T: a few groups of rows, each row roughly a mix of its group's hidden directions:
T (131 x 12):
[[  8 -19  21 -19 -16  18 -19  47 -29 -32  12 -11]
 [-29 -38   3  17 -14  -3  18  36 -36 -19 -18  11]
 [ -2  -2 -18 -27 -47 -10 -34 -37  -4 -15  20   8]
 [ -1  21  28  38  13 -29  22  18  24  15  17  29]
 [ 29   4 -11 -22 -49  -8 -32 -35  10  -5  12   1]
 [ -2   1   9  19  41  -8  25  57  -1  18 -10  -3]
 [  9  16  33  20  11 -32  29  45  13   6  11  19]
 [  2  30  -9  10 -22  14  10  -2  15  -8  66   2]
 [  3  12 -25   8  24  49  21 -19  36  21 -12   1]
 [-36  21   2   2  -3 -11 -42  27  23  24 -32   6]
 [  8  -6 -12 -25 -49  -4 -34 -41   3 -16  11   2]
 [ -8  14  27  11   1  20 -41  -5  23  25  21 -41]
 [  8  21 -21   6  22  51  22 -20  24   0 -24  19]
 [-25  12   7   3 -18 -10 -15  64  -4  15 -26   4]
 [ -9 -15  -6  -8 -56   1 -32 -30   5 -25 -21  -5]
 [-19  15  20  15   7  26 -16  -7  29  19  15 -53]
 [ -8 -30  -9  24   9 -11   6  20 -23 -22 -57   3]
 [-27  15  13   3 -11 -11 -19  53   9  14 -40  11]
 [ -5  13  37  18  20  32  -7 -22  17  30  35 -19]
 [-12  -7 -21 -28  16  18 -24 -43 -11  -8 -39 -22]
 [-16  20  -3  36   1 -26  -2 -42  28  28 -21  -9]
 [-10  16  -5  10  65 -10  10  17  -4  18  25  20]
 [ 27 -10  -2 -26 -15  26 -18  47 -12 -27  17 -22]
 [-13 -28 -30  -2   3 -36  38  21 -10 -14 -27  22]
 [  8 -16  26 -11  -7  33 -32  46 -16 -19  15 -15]
 [ 24  20   0  -9  14  16   2 -38  30  18  48  -8]
 [  4  -7 -41 -40   5  10 -26 -30 -20  -3 -30 -13]
 [  0 -16  -6  -4  31 -27   2  -9  -9   5 -66   2]
 [  5   7 -26  -2  16  53  15 -13  36  21 -24   5]
 [ -9  40   2  -1  29  -5 -14 -46  32  -4   3 -22]
 [-11  12 -21  16  27  45  27 -25  30  12 -19   2]
 [-15  -7 -18 -17   2  22 -19 -15 -17 -37 -41 -36]
 [ 34   2 -39  18   9 -43   1  -1   5   4 -38   9]
 [ 44  -2   1  -8   1  16  37 -41  -9  -6  32  -9]
 [-15  23 -23  17  18 -27  20 -43  29  25 -11   6]
 [ 18   4 -14  -6  19  58  32 -13  23  15 -10  16]
 [-22   6  16  17  52   9  33  24  11  18 -23 -10]
 [-11 -19   9  21  41  -1  21  53  -2   5 -18 -14]
 [-16  13   5  33  40  -4  32  42  -3  21 -12   0]
 [  1  24  16  -7 -26  42  20  -8  18  -6  47 -13]
 [-11   4  -2  -2  -7 -70 -11   9 -19 -18  21 -11]
 [ 24  23  16   6  22   2 -21 -39  43  25   8 -10]
 [ 13 -25  -3  -8  24 -27 -16 -12  -4  27 -56   7]
 [ -2  25  46  11  15  14 -13  -2   0  -5  47 -29]
 [-20  16  -9  19   5 -24  15 -54  15  27 -23  17]
 [ 10  11  25  28   0 -40  38  28  21  12  20  14]
 [-19 -22   1  10 -14 -22   5  44 -30  -8 -41  19]
 [  3 -21  15 -21 -50  15   1 -25   3 -32 -30  -9]
 [  5 -32   3   7  31  -7  -6  -4 -12  13 -62  16]
 [ 18   0  16 -31  -9  44 -22  35 -14 -26  15 -10]
 [ 14 -12  10 -14 -10  23 -11  48 -28 -45   4  -3]
 [ 15  13 -11 -12 -45   5 -40 -39  -5  -7  20  13]
 [  6 -31  11 -31 -20  26 -32  42 -23  -9   4  -3]
 [ -3 -16 -19   5 -57  -9 -24 -36   3 -21 -10  -9]
 [ 27  40  26  -1  16   5   5 -20  44  26  12   3]
 [ 13   5 -30   6  19  47  14  -2  39  19 -26   7]
 [-14   0  24   1  -6  35  24  -4   7 -11  60 -12]
 [ 18  -1 -13 -12 -37  -4 -29 -46  -8 -25  21  21]
 [ 24 -20   3  -3  30 -29 -24   5  -2  26 -48  14]
 [-25   4 -19  16  16 -28  19 -42  13  30 -17  27]
 [ -9  12  15  25  46   2  25  45   2  18 -19   4]
 [ -3  10 -22  -3  19  53  18 -20  34  20 -21   2]
 [ 44 -16 -13  12  23  -3  24 -40  -1  -9  35  -7]
 [ -5  -1  -6   9  49  19  26   4 -28   9  45  -6]
 [-35  -7   4  16  39 -13  12  53  -2   8 -17   1]
 [  2 -19 -24  16  22 -43  -3   0 -11  -3 -54   5]
 [ -7   9  22  11  34  13  42  40   4  21 -22 -13]
 [ -8  -5 -13 -41 -43 -10 -18 -41  -3 -16  20   5]
 [-33  -2  12  18  36  -8   2  48   4   2 -33  12]
 [ -4  10  -5  -9 -31  36   3  10  -6 -14  61  -3]
 [ -8  12  35 -29   7  50 -27  -6   4  18  23  -6]
 [ 56  -9  -8   6  13  -2  20 -41   3 -10  29   0]
 [-12   3  22  -8 -14 -53 -34   9 -25 -10  28 -12]
 [ 14  16  24  27  -8 -35  13  37  20  21  21  26]
 [ 44  -8   1 -17  11  11  18 -51   6  -6  30 -10]
 [  8 -19 -11  10  31 -42  -9 -14  -1  17 -50   7]
 [-23  15   5   9  24 -17  20 -29  37  44 -12   8]
 [-14  -8  17 -24 -14 -46 -28  21 -31 -13  27  -6]
 [ 18  13 -25  17  20  46  25 -16  35  12 -18   5]
 [ 15  -8 -19  10  32 -45 -20  -2  -2   6 -47   5]
 [ 10  -9   0  -9 -62  12 -39  -8   3  -8 -15 -18]
 [ 37  27 -19  -9  -6   6   9 -31  31   3  37 -23]
 [-12  -2 -30 -22  14  32 -39 -41 -15  -6 -16  -6]
 [ -4 -24  -8   0  22 -37  -6   6 -15  -4 -60  -6]
 [-15 -35 -19  10 -10  18  -9  31 -44  -9   3  33]
 [-14  -1  11  16   2  30 -22  -8  11  15  33 -55]
 [-15 -19 -17 -23   2  27 -13 -41 -14 -12 -37 -28]
 [  5  16  13  10   5  17  -8   7  30  12  29 -60]
 [ 10 -12 -15  11   5 -34 -11  -1  -3   3 -68  -1]
 [-28  -7 -18  23  40 -11  13  36 -28   7  29   2]
 [ 11  33  15   3  13  16  20 -29  37  -9  36 -27]
 [-16 -46  -7  16  -6  14 -13  34 -40 -25  -6   5]
 [ 25  -2   0   4 -70   5  -1 -15   2 -11 -21 -15]
 [ 13  48 -19 -13  21 -28   1 -25  27 -11  15 -23]
 [  3   6 -15 -12  10  61   2 -11  31  23 -26   6]
 [  8 -17  20  -3 -11  12 -19  52 -22 -34  15 -24]
 [-45   8   7   5  -9  -9 -29  38   9   5 -41  12]
 [ 29 -24 -10   2  12   3  41 -41  -7 -15  29 -18]
 [ -4  -6 -41   7   2 -22  13   5   1 -16 -48  38]
 [-15   2  -1   6 -66  11 -15 -19  -8 -20 -28   2]
 [ 42  25  -1  -2   8   6  17 -21  37  -8  27 -34]
 [-15   8 -13  13  -2 -23   2 -45  22  40 -31  18]
 [ 28  11 -25  13  18  54  18  -8  29   8 -14  12]
 [ -9  17  23   0   5  31 -22 -26   7  19  41 -37]
 [ 15 -20  -1   0  25 -23  -2 -11   1  15 -66   0]
 [ 21  14 -21  -7 -48 -14 -26 -43   5  -1  17   8]
 [  1  -8 -25  -1   0 -33   2  19 -17 -26 -35  47]
 [ 15 -24 -23  24  18 -37 -11  -6  -5  19 -44  23]
 [-22  -6  13   9  44   8  38  44 -10   9  -6 -10]
 [ 27  -8 -12 -12 -16   5 -20  45 -21 -41  15 -18]
 [ 11   3 -11  -3   6  59  11 -23  27  27 -23   8]
 [-34  18   9  -6 -31  -2 -32  41   4  12 -34   7]
 [ -7 -13   3  -1  15 -24 -31   2 -11  31 -50  31]
 [ -4  27  -1   0 -45  31  31   2  10 -14  39  -7]
 [-41   5  -4  -5 -44 -18  -9  39   1  10 -28  -8]
 [ 38  12  -2 -25 -30  -9 -11 -50  13  -8  12  17]
 [-18   0  36  -4 -17 -50 -14  11 -32 -22  14  -6]
 [ 17 -17   6 -22 -15  30 -11  47 -16 -30  13 -25]
 [ -4  -3   9 -13 -19 -53 -32  17 -28 -16  24 -11]
 [ 59  -2   6  -4   8  12  33 -31  -4  -8  27  -2]
 [ 12 -42  -2  13 -29  10  27  34 -25  10 -11  27]
 [ -2  25   1   7 -25  31 -13  -7  17 -23  51 -26]
 [-53   3  -1  -3 -27 -14 -12  41  -6   2 -29   4]
 [ -7   2 -35 -21  -6  29 -21 -38 -10 -18 -34 -21]
 [-32  21   9  30  20  20  20  42 -14  25 -14  -7]
 [ -8 -14 -16 -12  -2 -38  16  15 -32 -31 -17  40]
 [ 22  -7 -23 -30 -11  23 -17  41 -16 -38  10 -12]
 [  8   6 -34   9  13  45  17 -23  33  19 -26   7]
 [ -9 -29   1  21 -34 -13  -9  51 -26 -10 -14  12]
 [ 10  42 -14   0  -8 -12   3 -38  37  -9  15 -34]
 [-43  20  10   5 -10   3 -24  48  -3  14 -30  10]]

one row of each group, then the others: which group is each in?
[ 35 -24 -12 -12  12 -15  21 -46   1 -24  31   4] : G
[ -6 -33 -22   0 -21 -39  19   7 -29 -17 -30  25] : H
[-11 -30 -19   3  17 -20  -6 -15 -21  20 -52  26] : Y

[ -9   6  18 -15  -5 -52  -6  14 -36 -32  20  11] : H
[-17 -30   1  -7 -34   6 -18  40 -35  -6 -29   8] : Y
[-23  -2  -3   5   6 -17  -3 -32  32  58 -15   5] : H
[ 12  -1  32  29  11 -15  35  23  17  21  30  29] : Y
[  8 -16   1 -31  -7  21 -16  50 -21 -30  20 -16] : H
[ -4 -27   9 -35 -33 -18   2 -22  14 -39 -28   9] : G
[ 14  13  -6   0   9  52  18 -20  19   7 -36  30] : H
[-23 -26   9  31 -17  -3  -1  49 -27 -26  -3  10] : Y
[ 39  24  20 -15  25 -18  15  -3  35  11  27 -22] : Y
[-14  23  32 -15 -29  38  16   4  13  -4  42 -12] : Y
[ -1  -9 -31  -6  -1 -18   4  -9  -1   8 -45  54] : H
